Each named turn below is shown by a few rows before and after it. Which turns, in which order, take the first row of each later pair to the second? The first pair is answered.
j657:
[ -2  11  13  -3   2  15  -5 -14   0   3  -1  -5 -15 -27 -11   7   2 -15] |-> [  3   7  13 -18  -2  18  -5   1  -5  -6  -2  -1 -12 -28 -13   5   7  -2]
[ -7 -21 -29   6 -17   4   8   7 -12   3   4 -35  11   6   3 -15   4 -15] |-> [-24 -17 -11   5  -8 -18  17   0  -2  15 -19 -29   8   4 -12  -7   8 -19]
[-13  11  -1  32 -10  -3 -38   7   5   9   6 -24   4 -22  -7   5  -5 -19] |-> [-17   6  16   3 -11 -15 -26  34   2   5 -12 -10   7 -28 -25  10  11   4]
j109:
[  3  -8   1 -13   5   3  -1  19 -11  -7   3   3   1 -12  -4  -2   9  25] |-> [ -7  -5   7 -12   7   3  -4  18  -9  -6   2   7  -2 -20  -8   2   4  21]
[  8   3   3  -2  19  12  13 -31 -14   9  17  16  -4  13  14 -13 -12 -11] |-> [ 13   1   6  -6  19   5  20 -30 -16  11   9  17  -2  18  11 -13  -7  -6]
[ -4  10  -6  -9  -6  40 -14  17 -11  -7  23   4  -8 -14  14  -2  -9  -7] |-> [ 29  -5  -3 -22 -13  20  11  22 -21  -7   5   8   8   7   8  -8  10  13]
[-4 -1 -2 -3 -1 17  1 12  9 -9 14  6  8 -7 -1 -5  2 11] |-> [ 5 -5  0 -6 -2 10  8 12 10 -7 10  8 10 -1 -3 -5  7 14]
j900:
[  7   1  -9  18   1   0  -1 -24   1  11  -5  -3   6   7   9  -3  -5 -10] |-> [  1   5 -18  25  -5  -1  -8 -11   4   2  -1 -12   5  -4   9  -2  -2 -11]
[ 13  -9  11  -1   7   7   0 -16  -2  -2  28   7  10   5  15 -13   0   6] |-> [ 11  -7   2   7   4   6  -6 -20   1  -4  31   2   9   3  16 -12  -1   0]
[ -1   3   8   4   7  -5  10 -15   5  12  -6   4   3   7  -3   0   3  -7] |-> [ -2   4   4  10   6  -7   3 -15   8  10  -4  -3   3   4  -1   0   0 -12]
[ 23  -7  14 -16  14  17   7 -17  -9   9  10  12  -4  14  11  -4 -16   4] |-> [ 20  -3   1   3  12  17  -1 -27  -6   9  13   4  -6  14  15  -4 -20  -7]
j663:
[ 19  -8  -9  -4 -10 -12  -1  -1  -8  -5   2  -7  18  14   6  -2  10  27] |-> [ 13  -4   5   0   6   0   3 -26  -8   8  12   1  13  20  12  -4  -5  12]
[ 12  -6   4 -10   6  14   3   4  -4   2  11   5   2  -1   7  -8  -3  -1] |-> [  4  -4  16 -13  11   4   7   3   0   6   3   9   4  -4   0  -2  -1   0]
[ 14  -8 -29  13 -20 -23  -1  21   8 -15 -17 -24  14 -12   7   9  16   0] |-> [ 17  -8 -19  25  10  10  -1 -31   3   6  14 -14   6   3  29   0 -17 -25]
Now pairs of rows:
Between the rows of a pair lie 2 to 3 turns.
[ 25  -5   2   4   1   6   1  19 -17  -9  25   8   0   7   0   4  30  37] |-> [ 22  -5  22   3  20   7  12  -6 -15  10  23  21  -2  19   1   3  22  28] | j900 j663
[-14   3  15 -15   3  10  -3  18   3  -1   2  16 -10  -5   1  -4   0   3] |-> [-11   5  -2  -1  -9  -3  -8  25   8  -7  -5   1  -5 -10  -3  -1   9   1] | j657 j657 j663
[ 25  -3 -13  13 -19   5 -19  22   8 -31   7 -18  14 -13  16 -14  -9   5] |-> [ -1  -1  48 -18  24  -2   6   5   9   4 -11  23   2  -7  -4  -5 -15   6] | j663 j657
[-11   9 -11  -1   5  11 -16  10   8 -20  12  -2  -5 -23   0  13   5   1] |-> [  8   1 -10 -13   4  13 -10  15   1 -23  13   3   2 -15   1   8  10  14] | j900 j109
[-11   5   0  -8 -13   2 -17  30   1 -18   9  -7  -9 -34  -7   7   7  13] |-> [ 11  -5  -2 -16  -7  28 -11  11 -11 -15  33   1  -5 -15   8  -4  -6  14] | j900 j663
[ -1   6  12  -8  21  20   1 -17  -4   5  24  13 -10   4   9  -1 -12  -3] |-> [-21  12   9  14  15 -10  -2 -23  10  11  -3   3 -14  -5  -4  11  -4 -15] | j663 j657 j657
[ -8   2  -2 -10  -7  -9  -1  23   3  -8  -7   3   6 -12 -11   2   9   9] |-> [ 16  -3 -18  17  -9 -10   3  -9  -1  -1  -3 -10  11   9   2  -5   4  -4] | j657 j109 j657
[ 19  -7  -2  -7  -2  -3   9  -2 -15  -3   0   2  12  11   2  -1   6   9] |-> [ 15  -1 -10   4  -7 -14   8  -4 -10  -2 -11  -8  13   8  -1   0   9   3] | j657 j663 j663
[-24   7  10  35  21  14 -10 -37  13  14  20  -5  -3   3  15 -15 -26 -21] |-> [-18  -2  49 -15  29 -10  22  -9   9  21 -12  25   3  10 -11 -10  -3  12] | j657 j900
[ 14 -10  -2   5  14  29 -15 -20 -13 -11  12   4  -4  15  10  -8 -17  -6] |-> [ -3  -6  -5  -1  -9  -8 -18  25  -3 -27 -23  -4   2  -6 -15   0  10  13] | j900 j663 j663
[  3  12 -21   3  13  -6   0  12   2  -2   4 -31  -2   1   4 -11  10   5] |-> [  2   9  -9  -2  28   8   4  -5   1   6  16 -19  -6   6  12 -14  -4  -1] | j900 j663
[  8   2 -27   8 -26   3 -21   4  -3  -6   8 -14  -1   3   4   3  -6   8] |-> [  9  -1   2 -23 -18 -11   0  15  -4   1 -14   6   0   7 -12   8   6  26] | j657 j657 j900
[ 18  -7   4 -17  -4  23  -9  20 -18 -23   5  14   3 -12   1   4  -2  27] |-> [ -7   2  17 -16   5  23 -17  18  -8 -18   3  18  -6 -24  -5  11  -7  18] | j109 j109
[-21   2  32 -17  29  -2  10  -5   9  23  -9  10  -1   4 -13  10  -4   7] |-> [-23   7  14  16  27  -3  -1 -29  13  24  -4  -5  -3   5  -6  10 -15 -13] | j900 j900
[ 27 -22  -5 -22  -5 -17  14  37   8  -6 -27  17  11  12  -3  -8  19  25] |-> [ 37 -25 -21 -17 -11   0   8  37   4 -15 -10  11  14  15   8 -15  13  23] | j657 j657 j657
[ 20  11 -16 -21 -16   3   3   9   6 -18   9  29  10   7  -8  -1  22  15] |-> [ 18  14 -16  -2  -2  19  -3 -25   7  -6  27  30   5  16   5  -4   2  -4] | j663 j900
[ 34  10 -18   3   6  22 -11  -6  -9   2  21   2  -1   1  23 -15  -8  -5] |-> [-10  27  -5  24   8 -19 -14 -10  14  16 -20  -4 -11 -19  -1   5  -1 -20] | j657 j900 j900
[ 38 -12 -22   3 -13 -31  11  20   5  -9 -20 -16  24  11 -14  -9  21   9] |-> [ 48 -15 -17  13   7   1  15 -26  -2   9  11 -10  19  28   8 -17  -6  -8] | j900 j663
[ 11  -6   8 -15   2 -15  12   7   6   6 -20   8   6   1 -11   7  13  12] |-> [ 14  -5   3   6   6 -13  13 -19   7  16 -16   3   6  10  -3   8   3  -5] | j900 j900
[ -4   6  -9  -4 -10  14 -17  23   0 -16  12 -10  -3 -10   9   0  -2   6] |-> [-17   2  20 -22  13  10  -3  13   2  -1   3  12  -8  -6  -3   3  -3   9] | j900 j663 j663
[-24   0  34 -16  20  25   8 -19  -6  22  -1  31 -15   4   4   5 -16  -9] |-> [ 34 -14 -12  -9 -26  -9  22  13 -16  -3 -28  -2  15  24   1  -1  22  19] | j663 j657 j109
[-21   5  -5   5  -4   4 -27  17   4  -7  12  -7   0 -21   0   1   1  -1] |-> [  6 -10   5 -23  -3   8  -9  24  -6  -9  13   7   8  -4   0  -5   9  17] | j900 j109 j900
[-22  -6 -16   4  -8   2 -20  14   9 -12  16 -10  -4 -15  14  18 -14  -7] |-> [-35  -3  10  -7  12  -1  -7  -3  12   5  10   8 -10 -11   3  23 -18 -11] | j900 j663 j657
[ -9  -8 -18 -16 -14  19 -13  17   6 -17  14   0  -8 -11  -3   6  -5  -9] |-> [ 13 -15  -9 -11 -14 -18  19  -1   4  -2 -18   1   4  15 -13   6  11  -3] | j657 j109 j109
[-10   2 -11  27  15 -10   9 -26 -10   7   8  16 -17  18   4   5  -7   2] |-> [-15   3  -4  20  19 -18  15 -21  -9  11   1  21 -17  17  -4  11  -3   7] | j657 j657 j657
[ 25  -2  -9  17 -13 -15  16 -17  -1   6 -14  -9   4  17   7  -7   4   4] |-> [ 31  -7 -11  10 -17  -9  17  -9  -4  -2  -9  -9   7  18   8 -10   7   9] | j657 j657
[ -2  -2  17 -18  10  26   7  -6  -2  13  11  16  -7  14   7   6 -13   5] |-> [-10   2   9   3   7  18   1 -23   5  19   7   5  -8  13   9   6 -17 -13] | j109 j657 j900
[ 14   0  11  -1   2 -11  12 -15  -5  10  -6  -5   6  10   3  -4   1 -11] |-> [ 14  -3   9 -18  -4   8   4  14 -13  -7   9  -1   6   3   9  -7   2   1] | j109 j657 j663
[ 17  -2 -16   7 -19 -14  -1  13   2  -6  -9 -12  11   1   0   2  18   9] |-> [ 22  -4  -8   7   0  12   2 -18  -5   4  11  -4   9  13  15  -7  -4  -3] | j900 j663
[  8  -9 -24   7  -7 -11 -18  23   7 -18   2  -9   5 -26 -16 -22  10   3] |-> [  5  -8 -27  27   3  -2 -21  -9   7  -8  12 -13   3 -21  -7 -24  -6 -16] | j900 j657
[-17   7 -11  27  -5  -3 -25  11   7  -9 -14 -23 -11 -17  13   6   3  -2] |-> [  6  -5   2  21   1 -28   3 -12   3   9 -40 -16   0  12   4   4  11   5] | j663 j109 j657
[ -9  -7 -26  34 -28 -15 -21 -33  10 -16 -22 -46  -7  15   4   2  11   2] |-> [-12 -16  21 -29 -13 -20   7   8   2 -16 -39  -7  -2  13 -24   6  31  40] | j663 j657
[-19   8   9  15  10 -13  -5 -14   7  18  -6   8  -7  -5 -10   1  -3 -13] |-> [-12   2   7 -17  -1   8 -11  23  -2  -5  12  14  -5 -15  -8  -3   3   9] | j657 j109
[-11  13  12  -8   9   4   0  -8   7  14   2  11   6  -3  18  -2   3  -9] |-> [ 10   7  -3  -5   1   3   2 -10   1  12   2   2  16   8  24  -7   7  -7] | j109 j109 j900
[ -4   3 -11 -15  -8  37 -18  17   3  -1  29  -1  13 -13  12  -4 -16  -6] |-> [-23   6   9 -27  -8  15 -11  37  10   0   4   7   9 -21  -9   6  -1   4] | j657 j900 j657
[  6   0 -18  13 -14  -8   1   2   5 -14  12 -11  -2   6  20   4   3   1] |-> [ -4   0  17 -18   3 -15  18   7   3  -2   1  13  -4   7   4   7   6  13] | j663 j657
[ 11  -5  -4  -3   9  19   4 -13  -3   2  21   5   7  15  12  -5 -13   1] |-> [ 10  -6 -11 -14 -13  -4   4  23   1 -12  -1  -2  10   5  -3   0  13  18] | j663 j663
[ -2  -3  22 -30   2   0  13  16  -5  -6  -8  17  -4  -3  -8  -3   5  10] |-> [-17   5  16  -5  13  18  -5 -14   3   3  11  12 -14  -7   8  -3 -18 -16] | j900 j109 j900
[ 38 -25   0 -15  -8  -1  -5 -13 -15 -13   9  13   8  18  12 -10  -1  23] |-> [  1  -5 -21  31 -19 -20 -34 -16   6 -15  -1 -15  -6  -8   8   4  -5  -5] | j657 j900 j900
[ 14  -1 -39  18 -40 -10  -9   3   5   0  -5 -28  20  -1  -7  -4  -4   1] |-> [-25   7  13 -14 -15 -27   5  15  14  18 -31   3  11 -16 -36  11   1  12] | j663 j900 j657
[  6  -9  -7   1 -18   9 -15  28   3 -19  18 -16 -16  -7   7   1   3  16] |-> [-12  -4  16  -5  -8 -16  -1  31  11  -4 -12  -5 -18 -11 -12  13  11  14] | j657 j657
[  2  11 -18  13 -16  -2  -5  -7   7  -6   8 -11   5  -3   5  -1 -10 -12] |-> [ 20   0 -10   1 -10   2   6 -14  -1  -3  12  -4  12  12   7  -6  -7  -4] | j900 j663 j109
[  0   0   6   1   4  -1   0 -17   0  11   3   2  -2   5  10  -1   1 -11] |-> [  0   1 -10   5 -13  -7  -7   2   3   0  -3 -10   0  -5   7   1  11  -4] | j900 j663 j663
[-17 -12  21 -13  21  13  -5  10  -4 -12   8  12   2 -17 -10   3   0  -4] |-> [-29  -4  12   9  17  -3 -10  -3   5  -6  -4   2   0 -20 -14   8   0 -19] | j663 j657 j663
[-24   4 -27  24 -10 -16  -4  14  15  -3 -22  -1 -18 -15   0  -1   2   1] |-> [-20   2 -34  19 -12   2 -12  20  10 -13  -3  -2 -19 -18  11  -7  -2   3] | j663 j900
[ 24 -10   4  -1   2  -5  20 -30 -17  16  -6  12   2  22   3  -7  -8  -8] |-> [-16  -1  24 -28  11  15   1   5 -12   4   9  27 -10 -12  -6   1 -13  -1] | j109 j657 j109
[ -7   0  14   1  28   3   1 -12  -1  18   3   4   1  -7  -6  -2 -28  -3] |-> [ -2  -4   8 -12  22  17  -5  10  -6   4  14   7   3 -12  -1  -6 -26  10] | j657 j109
[ -4   4  -7  11  -7 -33   6  19  -5   6 -41  -7   7  -6 -10   6  18  -3] |-> [ 18  -6  -6   2  15  26   4 -14 -25   9  14   7   8  18  23 -13 -16 -12] | j657 j900 j663
[ 26  -4 -24  24 -28  10 -19 -20   2  -2   5 -24  13  14   9   0   4  -3] |-> [-30  14   5  15 -16  -7 -29   2  20   3 -17 -13  -4 -21 -15  18   6  -8] | j657 j109 j900
[ 21  -1   0   7 -10  -7   6 -18  -7  10  -9  -6   8  21   3  -5   1   2] |-> [  6   3   5  12  -3 -12   4 -23  -2  17 -16  -6   3  14   0   1  -2  -6] | j900 j663
[-19   5  16 -19  -7  25 -18  24  -4 -23  16   2  -7  -1  26  -5  -7  -1] |-> [-23   5  34 -22   9  22  -7   8  -4  -6   9  15 -10   5  23  -2 -12  -5] | j663 j900
[-28   8  22  32  14  -2 -10 -15  14  22 -15  -7  -4  -6 -12  14  18 -25] |-> [  4 -10  31 -26   7  19   4  33  -8   0  -2  13   9  -3 -13   3  35  19] | j900 j657 j900
[ -1 -10 -20  -3 -21 -23  -6   3  -5 -25 -12 -12   7   4   7   0  14  -8] |-> [  7 -10 -11  -2  -5   4  -3 -24 -12 -14  13  -3   2  18  22  -6  -7 -19] | j900 j663
[-25  13   6  -3   4   3  -5  21   8 -30  14 -17 -21 -17 -12   0  -8  -4] |-> [ -4   6   6  -6  13  25   2  -3  -4 -25  33  -8 -17   2   4  -9 -22  -5] | j900 j900 j657
[  2 -17   4 -37   5  16  -9  27  -9 -15  16   9   1 -22  -7   3   7  33] |-> [  3 -18   0 -29  13  33 -13  11 -11  -9  31   7  -2 -19   5   0  -7  21] | j109 j663
[-10  -5   6 -25 -13  -6  -3  48   1 -23 -13   6  -6 -11 -19   3  15  23] |-> [-46  11  10   7   1 -11 -14  17  17  -6 -16   1 -21 -22 -19  12  -1  -8] | j109 j657 j657
[-16   5 -14   9   4   4 -24  -2   5 -17   9  -6  -6 -22   5  11  -4 -10] |-> [ -6  -5   1 -22   6   7 -12  18  -2 -21   7   9  -2 -17  -2   5   6  14] | j657 j657 j900
[-17   3 -12  10 -14  -8 -13  17  14 -24  10 -18  -5 -27   2   1  -9 -12] |-> [-34   7  13   8   4 -16  -7   4  18  -7   0  -3 -11 -27  -9   7 -13 -17] | j663 j663
[ 30  -3  -1   5 -22  -7  -5  -5   8  -8 -16 -10  -7   9  -2 -12  -1   9] |-> [ 33  -5   6  -5 -17  -4  -1  -3   3  -5 -15  -3  -6  10  -2 -10   2  16] | j663 j657 j663
[-13   7   1 -30   0  45  -3  43  -7 -13  40   1 -18 -14   7  -4 -12   6] |-> [-29   8  17 -37   3  24   3  51   0  -7  14  10 -21 -19 -11   6  -1  12] | j663 j663
[-11 -12  -8 -17  11 -23  15  16  -4 -12 -13   7   5   2  -6  17  -3  -2] |-> [-22  -9   0 -20  18  -9  10  13  -4  -7  -1  12   0  -3  -3  16 -11  -9] | j109 j900 j900
[  4  11 -30  10 -20 -10  -9  24   2 -12  -1 -20  -5 -13 -16  12   2 -11] |-> [ -2  12 -12  -9 -13 -11  -4  39   0 -11  -6  -7  -7 -17 -26  13   6   0] | j900 j109
[  1   1  29 -11  11  -8  10  -8   8   6 -24  10   4   6 -17   1   0   5] |-> [  6   4   8  17   9   6  -3 -33   9   8  -5  -4   2  10  -1  -4 -15 -14] | j657 j657
[-10   7 -18  -2  -5  40 -27   4  -3 -11  38  -9 -13  -8  24  -2 -27  -5] |-> [ 24  -7  -3   3  10  17  14 -44  -9  19  14   2   2  36  20  -6 -23 -10] | j109 j663 j900
[-26  -5  14 -23 -11  -5   0  29   6 -12  -9  12  -4 -21 -18   1   7  12] |-> [ -6 -11  33 -24  11  -2  25 -12  -1  12  -8  25  -4   7 -11  -4  -2   6] | j900 j900
[-10  16  17 -16  13  -3  -7  15   2   7 -15   2  -8 -12 -12 -11  13  -7] |-> [ 13  11  -5  12   9   7 -12 -16  -5   8   2 -12  -2   5   8 -18   0 -22] | j657 j109 j657
[-14   3  12   1  10   7  -2 -16 -15  21  -2 -13   0  -3   9  12  -4  -8] |-> [-20   9   5   7   2   8 -11  -3 -15  13   0 -20  -3 -13   6  14   0  -6] | j900 j900
[ 22   0 -17  21  -4  -2  -7 -37  -7  -6   9 -12  15  13  18 -13   6 -18] |-> [ 12   3  -7  26   2 -12  -2 -45   0   3  -4 -10  12  10   9  -9   8 -22] | j657 j657 j657
